(in the rows, 128 means zero)
Which row each row swaps with, under one turn or mirror
The rows were stretched afterwards, more along some directions than others.
nuku: [145 119 142 124 150 163 112 134 157 120 108  91 125 133 105 129]
kug: [ 89 131 107 150 162 136 119 131 137 125 123 115 146 129 142 107]
taba: [127 118 120 133 154 160  94 110 144 124 105  92 135 139  99 128]
maba: [138 129 146 108 124 150 133 124 142 142 160 125 140 123 166 118]
pepo: [120 101 130 125 138 133 115 116 144 163 139 103 138 112 149 131]
zudin: [120 130 133 141 159 148  99 101 138 128 119 127 143 158 139 116]
zik: [121 137 145 135 147 177 100 125 149 114 138  95 139 118 115 121]
fev: [127 123 141 156 125 132 122 116 160 168 155 112 140 112 144 126]
zuzi: [116 145 117 104 161 165 126 123 150 114 137 109 146 135 130 135]
Seb: [103 109 119 166 124 125  90  94 126 154 126 121 145 128 142 116]
Revem: [135 128 144 149 130 133 125 126 156 165 163 118 131 112 143 126]
fav: [103 125 121 138 120 115 126 142 151 137 112 115 145 126 139 121]
Zagev: [ 93 144 118 139 143 152 107 117 142 113 108 100 153 139 118 110]
beko: [ 91 147 120 143 142 154 104 111 136 112 111 107 158 142 120 109]
tetok: [ 92 120 109 163 143 128 114 131 140 133 115 114 141 126 147  98]
ros: [114 140 138 101 136 165 131 120 134 126 161 123 145 123 160 120]
litot: [139 128 149 120 137 150 139 137 151 145 151 129 129 117 152 125]
sul: [121 145 138 139 149 139 100 114 152 131 113 128 150 161 131 122]
Toka: [143 116 131 125 158 164 105 128 155 126 103  88 130 136 105 126]
Zira: [120 142 140  98 140 161 120 113 135 130 153 126 150 134 152 127]
Gozon: [130 131 150 127 140 183 105 122 145 128 152  93 137 107 129 119]
litat: [101 134 115 137 120 139 130 129 139 136 141 110 137 124 121 116]
vubu: [ 94 126 110 174 132 119 119 126 139 136 119 131 142 122 146 111]
fefa: [102 124 104 125 116 135 150 122 133 131 146 110 143 106 140 120]
Nad: [125 113 124 140 144 140 106 114 142 176 155 114 139 119 154 121]
Vuri: [130 101 126 133 143 139  99 114 138 173 136 107 135 124 150 115]
pefez: [131 130 143 152 121 142 114 117 150 164 163 112 140 113 137 119]
rof: [124 126 138 132 145 149 105  94 131 126 120 127 145 151 145 121]
Puzek: [128 116 129 136 163 148  97 114 137 166 144 112 140 128 142 120]
Lag: [108 115 102 131 123 133 149 117 134 136 140 106 138  99 142 124]
desu: [132 146 143 138 167 175  92 113 159 132 148 105 143 136 121 131]
felo: [117 134 136 150 110 141 104  98 135 159 140 110 155 123 135 112]
vil: [117 103 135 130 142 165 120 102 134 126 140  93 136  98 141 121]
sib: [132 135 143 125 149 166  89 110 142 153 140 108 139 146 115 123]
pozo: [122 115 122 133 147 157  90 104 138 125 104  94 139 136 104 125]
pefa: [118 146 141 139 143 135 101 122 152 130 113 130 148 158 130 119]
Repi: [128 113 131 131 131 168 121 125 141 119 143  90 130 104 132 114]
rivef: [104 114  93 141 119 130 150 118 137 139 135 112 138 103 138 125]
kal: [ 86 125 102 156 142 131 127 132 143 132 129 108 145 114 147 108]
Lovi: [132 136 141 132 149 162  85 107 143 160 140 113 139 147 120 122]

Vuri is swapped with tetok
sul is swapped with taba
Nad is swapped with kal

